(in the rows, 128 means zero)
One hidden turn or mirror swaps the rows below in pairs. Which row is each named row swapped with?
rikug: [133 120 138 137 138 103 142 104 119 143  86  89 121 122 126 137]
tavon: [147 162 161 121 121 156 106 126 133 139  88 135 148 106 139 108]
zakan: [126 119 116 120 136 126 123 127 110 137 138 140  97 104 135 170]
lufu: [123 142 135 130 153 163 175 113  95 156 121 105 128 118 119 128]
mifa: [151 144 115 106 139 163 109 138 125 162 123 138 162 105 158 124]
zaz: [112 133 125 139 134 128 115 124 134 118 144  83 153 163  98 127]
Kosi: [135 166 113 141 132 150  96 132  93 151 141 145 149 156 114 127]
vin: [130 107 129  89 110 135 126 127 153 109 150 125 139 125 117 141]
duve: [138 161 157 126  96 143 105 105 133 122  97 120 147 134 110 111]
fuv: [129 127 144 132 132  94 133 104 126 132  92  91 120 123 123 137]
Sige: [144 140 109 108 142 161 111 132 122 163 131 147 162 116 159 123]
gofof: [120 137 137 138 150 132 160 106 104 155  85  94 118 121 117 130]
toko: [131 130 138 140 146 136 153  98 107 146  82  92 115 119 114 132]
relik: [135 123 115 118 143 123 123 127 103 140 138 149 101 109 136 170]
lovuf: [122 131 108 124 130 125 116 124 134 137 148  83 170 163 122 123]
piza: [147 111 114  87 108 117 107 117 152 110 131 121 139 120 127 133]
Fut: [138 160 168 128 102 146 104 122 137 127 100 123 147 125 109 107]
tuva: [114 147 141 137 118 119  86 150 132 126 150 131 151 142 127 147]
Dubun: [148 161 155 129 117 156  99 119 133 137  88 123 148 107 135 111]
kofaf: [138 130  88 118 138 123 114 134 132 147 137 111 177 152 141 111]
Zuve: [116 119 117 108 119 165 148 136 138 123 159 125 122 125 109 154]
duno: [116 138 119 130 150 174 161 129 111 150 149 119 121 128 119 149]
Bon: [116 134 137 140 137 129 103 129 109 131 150 134  97 118 111 157]
mas: [143 163 159 126 101 141 109 116 139 124  98 119 143 131 103 106]
Sobis: [144 158 157 124  96 146 111 115 135 118 100 124 151 135 105 106]
zumas: [138 130  96 115 151 130 114 129 127 149 145 114 183 146 151 123]
Nuv: [119 119 138 138 137  99 135 104 123 132  88  87 127 121 135 143]
fumor: [120 134 121 127 154 174 166 126 106 157 138 106 127 124 109 145]
kore: [127 117 143 132 140 100 131 104 125 138  90  88 121 119 127 133]
zaf: [157 153  97 127 132 116  93 112  93 152 130 144 138 149 117 116]
nibuf: [140 119 105 111 121  97 140 113 111 136 135 136 125 156 105 145]
vem: [148 143 119 102 140 159 121 144 125 162 118 140 168 107 163 127]
lef: [113 121 118 112 130 174 168 126 126 128 147 114 130 132 111 153]
gasiv: [147 122 102 118 136 102 141 120 103 143 140 153 114 135 121 151]
vig: [141 162 116 138 134 148 100 130  93 152 141 144 155 158 114 117]
sof: [139 153 163 128 103 134 103 121 133 125  94 120 147 141  98 107]
buse: [138 131 104 111 141 149 110 136 133 144 131 124 185 134 165 127]
favag: [115 155 131 151 125 136  91 153 113 144 149 148 150 143 120 138]
gifel: [120 139 126 122 149 175 171 138 103 157 132 110 130 128 112 143]
mubur: [121 119 144 138 134 106 130  96 124 133  87  90 121 125 134 137]
Kiz: [112 117 133 109 123 152 141 134 141 111 162 122 130 120 107 151]
viza: [143 147 136 115 125 166 114 140 126 155 107 136 146 102 165 110]

nibuf pairs with tuva
buse pairs with lef
kofaf pairs with Kiz
rikug pairs with Fut

